One turn sends every row of this set to another row. A few are shown first. Where does it send the rows asked after them?
z_133: [ 5 -3 -1  7  7 -2 -2 17 -9 -3 11 -6 20  5 -2]
z_560: [ 2  6 -4  9 -2 -1  0  7  1 -9  6 -7 19  8 -8]
z_587: [-5  0 -1 12  1  6  6 13  4  3 -6  8  3  0  2]
z_322: [-3 -5  4  0 -9 -1 -5 14 12 -1  6 -4 16  7 -5]
z_222: [-5 -1 -2 11  0  8  5  9  3  0 -7  6  3  2  3]
z_163: [-5 -7 -4 11 12 -1  0 15  0 -5  2  1 -1  8  8]
z_731: [-5  5  1  2 -7 -1  4 13  7  2  4 10 15  1 -5]
z_743: [-9 -4 -7 13 -1  8  3  9 -5 -9  1 -5  8  3 -2]
z_736: [  7 -10   7  10   7   0  -5  19  -2   3   0  -6   9  10   5]
z_253: [-9  6 -5  8 11 -4  1 14 -1  0  3 10 12  7 -3]
z_173: [ 6 -2 10  8  3 -6  3 22  0  5  7  4  6  9  6]
z_786: [-4 -9  5  9 -9  1  3 12  7 -8  9 -6  2 10 -5]
z_241: [ -5 -11   3  11  -7  -2   0  12   5  -7   8 -10   3  10  -4]
z_71: [ 7 -3  8 13  4 -9  1 20  0  5 12  0  7 10  2]
z_434: [ 1 -1  2  4  2 -5 -4 16 -9 -2 11 -2 22  9  0]
z_717: [ 8 -3  1  5  8  3 -7 20 -1  3  3 -3 20  5  4]
z_185: [ 2 11 -2  6  1 -6 -2 12 10  3  1 -2 15 12 -5]
z_255: [ 4  5  1 10  5 -8  4 19 -9  1 12  4 13  6  0]
z_855: [ 5 -1  5 11 -3 -1  6 13 12 -4 14  7  4  6  4]
z_99: [-10  -6  -6  14   1   5   5  11  -6 -10   2  -3   5   4  -2]
z_692: [ 8 -6  5 15  9  1 -2 21  0  1  2 -2  8  7  7]
z_134: [-2  5 -2 18  0  1  3  8  0 -3 14  8 10  6 -7]
z_686: [-4 -9  2 11 -9 -2  3 12  4 -8 10 -7  1  9 -5]
z_628: [ 0  4 -5  8  4  5  3 16  8 -6  8 12 11  4  9]
z_252: [-6  4  0  4 -7  0  4 10  6  2  3 13 12  3 -5]
z_747: [-4 -4  6  4  3 -9 -2 19 11 -4 16  0  9 13 -2]
z_929: [-1 -6  5  2 -9  1 -4 14 14 -2  2 -5 14  7 -5]
z_520: [-7  1 -3 11  3  7  5 14  2  0 -7  8  6  1  2]
z_531: [10 -9 -4  9  1  5 -2 11  8 -2  2 -1 -1  4  4]
z_894: [ -5  -5  -4   5   8  -3  -2  14  -1 -11   6 -13  11  11  -3]
z_378: [-5 -6 -1 21  6  2  0 11  5 -7 12 -3 12 13 -5]
z_491: [-5  5  2  1 -5 -2  3 15  8  5  2 11 12  3 -3]
z_115: [  6 -11  -6   0  -1  -3  -3  11   8   1  13  -4   6   7  -1]
z_325: [-2 -5  4  0 -9  3 -3 12 12 -1  2 -2 15  7 -8]
z_900: [ 3 -1 -7  7 11  3 12 14  0 -5 -1 -4  5  4 -6]
z_436: [ 3 -2  3  6  9  5 -3 20 -6  0 -1 -2 20  6  2]
z_142: [ 7 -1 -3  3  6  9  1 11  7  0 -3 -5 14  1 -7]
z_706: [  0  -3   4  11   4  -6   4  18 -11   0  14   5  10   8   0]
z_385: [ -9  -3  -4  12  -3   7   4   7  -5 -11   2  -5   7   6  -3]
z_496: [ 0 -3  0 -4  9 -2 -4 19 11  4  1  4 13  6 -2]

z_560 goes to z_531
z_222 goes to z_252
Where do these go?
z_133 goes to z_692
z_241 goes to z_99
z_378 goes to z_900
z_686 goes to z_743
z_706 goes to z_436
z_747 goes to z_894

One turn sends every row of this set to another row. A few are shown first. Where does it send the rows asked after them?
z_519: [  0   7  -6   7   0  11   0  -8  -2  -8 -13  -5  -3  -7  11   2   5  -1
  -7  10  -8 -13   1   4 -11  11   2  -5   1 -10 -13   2  -4   6  -9   3]
z_915: [ -7  13  -4   5  -1  10   9  -4  -3   1  -1   6   5  10  -2  -5  -5  16
 -15  -1   3 -11   6   5  -2   2   6 -10  10  -4   5   4  -3  -4   0  -5]
z_174: [ -2   6  -4   2  -7  -1   4   0   4  -2  -9  -3   7   1  15   1  -7   1
 -12   6   8  -7   2   4   7  10  -2  -3   9 -11   5  -1   7  -5 -14  -3]
z_678: [ -1   5  -4   0  -5   0   0  -6  -6 -13 -16  -6   6  -9   8   9   3   2
   1   2  -4  -3  -5   0  -6  12 -13   0  -5  -6  -2   2  -3   4  -9   1]
z_709: [  0   5   3   7  11 -13   9  -3  -1  -8   3  -1   8   0   0  -7   4  14
  -7   5   7  -4  -2   2   4   2  -2   1   6   3  -1  -5   5  -3  -6   5]
z_817: [ -3  11  -8  -1  -5  14  -1 -11  -4  -6 -10  -4   5   1   2   8  -3  10
  -4  -2 -14  -6   3   2 -17   5 -11  -6  -2  -6  -2   7  -9  -2  -6   0]
z_518: [ -1  12  -2   3   0  10   7  -5   0  -4   4   7   8  13  -1  -6  -8  15
 -14   0   2 -11   6   8  -6   2   2 -10  11  -2   5   4  -2  -1   0  -4]
z_202: [ -2   6  -2   5   5  11   6  -9   3  -1  -7  -2  -1  -3   4   4   4   7
 -10   7 -12 -21   3   2 -14   9   0  -3   0   0 -14   1 -10   7  -3   3]
z_73: [  3   7  -3  -1  -5  -1   4  -2   0  -4  -8  -5   8   3  17   0  -8   1
 -10   5   4  -7   3   4   7   6  -1  -7   5 -12   6   2   8  -9 -11  -1]
z_596: [-1  5  6  5  9 -9  8 -8 -5 -7 -5  0 12 -3  0  4 10 10  3  8 -1  1 -5  6
  6  4 -5 -4  1 -6  1 -2  8 -2 -2  5]
z_707: [ -1   3   2   6   5   0   0 -11  -2  -4 -10  -4  -1 -10   3  -4   8   4
  -9   7  -8 -18  -5  -3 -11  10   1   2  -4  -6 -13   2  -1   9  -7   6]
z_833: [ -3  10   4   3   2  -1   0  -9  -3 -11  -4  -3   3  -2  -3   3   4  12
   1   0  -8  -8  -5  -2 -16   4 -14   7   3  -1  -5   1  -8   7  -1   7]
z_197: [-4  4  2 10  9 -9 10 -2 -1 -6  2 -3  5  4  1 -9  2 12 -9  6  7 -3 -3 -4
  1  2  0  2  9  0 -1 -5  2 -4 -8  6]
z_641: [ -1   7   1  -6  -7   6   5  -9  -2  -7  -1  -7  10   7  15   3  -6  -1
  -4   7  -6  -4   1   4   0   3  -8  -7   2 -14  -2   3   3 -15  -6  -7]
z_441: [-4  8  7  1 -1  7  0 -7  6 -7  6  8 16  9 -6 -3 -4 11 -6 -2 -7 -7  4  7
 -5  5 -6 -6 11 -4 -2  5 -3  4  5 -1]

z_833 goes to z_817
z_915 goes to z_174
z_596 goes to z_441
Where do these go?
z_518 goes to z_73
z_519 goes to z_707

One turn sends every row of this set to another row. A few are shown first. Where does it send the rows asked after them?
z_167: [ -3  -3   3   4   2  -4  -4  12 -12  -9   1  -5]
z_683: [-10  -3  12   8  -2   3  -3   6  -2   1   7  -4]
z_571: [ -5   3 -10   3   4  -5 -10  11  -1  -4  -9   2]
z_10: [ 7  0  0 -2  0 -5 -5 11 -5 -6  3 -6]
z_879: [-3  1  7  7 12 -2 -1  3  2  4 -4  1]
z_903: [ -1   1  -5   8  -9  -1  -6   3   0  -5 -11   5]
z_269: [ -8   8   4  -2   4   0  -9   0  -6  -2   2 -11]
z_978: [  1  12   6   7  -2  -3 -11   3  -3  -4   4  -5]
z_240: [-6  7 -9  1 -5 -3  5 -2  4 -2 -3 -6]
z_191: [-13  -4   8   4  -4   1  -5   6  -4   0  11  -4]
z_889: [-10  -5   7   6  -6   1  -5   9  -3   1  10  -7]
z_412: [ -2   4  -2   3 -11   3  -5  14   3   7   2   2]
z_289: [  0  -6   0   4  -3  -9 -11  -2 -12  -4  -2   1]
z_448: [ -1   4  -1   4 -14  -4  -4   3  -4  11   5  -2]
z_893: [-11   5  -3   3  -5 -14 -11   9   0   5   7  -2]
z_872: [-1  0  2  6 13 -2 -2  5  2 -2 -1  3]
z_515: [-13   3  -2   3  -7  -5 -13   5  -9   2  -9  -4]
z_577: [  1  -6  -7   7   2 -11  -4  -3   5   4   3  -3]
z_741: [-6 -6  7 -1 -4 -2 -1  2  7 12 -4 -1]
z_954: [-14  -2   2   1 -13 -11 -10   9   3   2  -1   0]
z_438: [-1  5  2  6 13 -1  0  4 -1  0  0  2]
z_580: [-8 -5  1 -5 -5 -2 -1  4  9  9 -7 -2]
z_962: [ -8  -5  -7 -10  -8  -4  -7   2  -5   0  -4  -3]
z_805: [ -9  -2  -5   6  -6  -4  -9   2  -4 -11   6   3]
z_885: [  3   3  -5   7   1  -9  -5   0   3   6  -7 -11]
z_88: [-6 -2  2 -5 -4 -5 -4  2 11  9 -5 -2]
z_634: [-4  2 -6  0  1 -7  4 -3  2 -2 -9  4]

z_885 goes to z_978
z_903 goes to z_289
Where do these go?
z_577 goes to z_269
z_683 goes to z_741
z_805 goes to z_962
z_893 goes to z_240
z_954 goes to z_634
z_889 goes to z_88
z_872 goes to z_191

One turn sends every row of this set to another row. A few are shown first. Where does it send the rows asked after them?
z_857: [  5  -3  -2  -5   3  -4  -2   7   8  -4 -12  -2   7  -6   0   5   1   1]
z_710: [-5  0 10  3 -3  0 -6  8 10 -1 -7 -5  1 -4 -7  5  1 -5]
z_997: [ -6  -3   4   4  -1   2  -7   1 -17  -2  -5  -8  15  -2  -5   5   0   1]
z_154: [14 -2 -4  3 -5 -1  5  2 -2 -2  7 -8  0  4  3  7  1 -2]
z_91: [ -8  -3  -6   3   9  -2   2   3 -15   2   5  -6   7   0   4  -6   0  -3]
z_341: [ -9  -3   5   7  -3   5  -5  -1 -14  -3   0  -9  13  -4  -6   5   2   3]
z_138: [ 0  6  0 -8 -3 -9 -5  9  1  7  3  2  2  3  0 -7 -4 -2]
z_551: [-5 -3 -4  0  9 10 -4  4  1 11 -4  3  3  8 -5 -1  2 -1]
z_397: [-14  -5   8   2  -3  -5   2  -2 -14   2   4  -7  -1   0  -7   3   3   3]
z_838: [ -8  -3   2   0   0  -9  -1  -3 -19  -2  -3  -7   1   2  -3   8   2   4]
z_749: [-5  0 -8  2  2  6 -4 -3  0 -1 -3 -3 -1  6 -3 16  6  4]
z_188: [-5  0  2  5 -1  4 -3  8 13 -3  1 -6  3 -8 -2  2  2 -6]
z_223: [ 9  0  8  5 -5  2  0  7 -3  8  4 -6 -2  8 -4  1 -3 -7]
z_189: [ 1 -2 -5  0  3  1  0  7 11 -6 -3 -4  7 -9  3  1  2 -3]
z_950: [ -4  -2  -6   0   8  -7  -1   0 -20  -1  -3  -7   6   2   3   3   0   0]
z_712: [ -5  -8   0   2   2   5  -1   1 -13  -1   0  -6  18  -5  -2  -3   1   4]
z_180: [10  2  0  8 -4  2  1  6 -2  2  8 -9 -1  6  1  4 -1 -8]
z_61: [-6 -6 -4 -2 -1  6  1 -5  3  2 -1  0 -1  3 -7 11  7 10]
z_82: [-14  -5   3   4   2   0   4   2 -12   4   9  -6   2  -2  -3  -6   1  -1]
z_169: [15 -6  1 -3 -6 -4  6  1 -3  1  2 -5  1  5  0  5  0  3]
z_214: [ -2   6  -2  -6 -11 -10  -1   2   4  -1   9  -2  -1  -2   0   4   1   5]
z_989: [-1  3  0 -9 -8 -9  0  5  4  4  7  2  1 -1 -2 -5 -1  4]
z_340: [  0  12  -3  -3  -3 -10  -9   9  -1   4   2  -1   0   5   1   1  -3  -5]
z_76: [ -4  -5   1   1   3   3  -5   2 -16   0  -5  -6  18  -3  -3   0   0   2]
z_881: [  0  -1   7  -4  -1  -4  -5   7   7  -1 -14  -2   3  -3  -6   7   1  -1]
z_637: [ -1  11  -4  -3  -8 -10  -6   5   1  -2   5  -4  -2   1   2   7   0  -1]
z_744: [-6 -9 -2 -3  3  9  1 -1  4  9 -1  3  1  4 -7  1  5  7]
z_882: [ -9  -6   3   5  -2   6  -1  -1 -12  -3   4  -8  15  -7  -4   0   3   4]
z_4: [12 -5  9 -1 -6 -2  3  4 -4  7  0 -3 -1  7 -5  1 -2  0]
z_34: [-4  2 -9  3  8  9 -8  3 -2  5 -6 -1  2  8 -2  9  3 -3]

z_91 goes to z_397
z_710 goes to z_857
Where do these go?
z_637 goes to z_138
z_76 goes to z_882
z_169 goes to z_180
z_34 goes to z_744

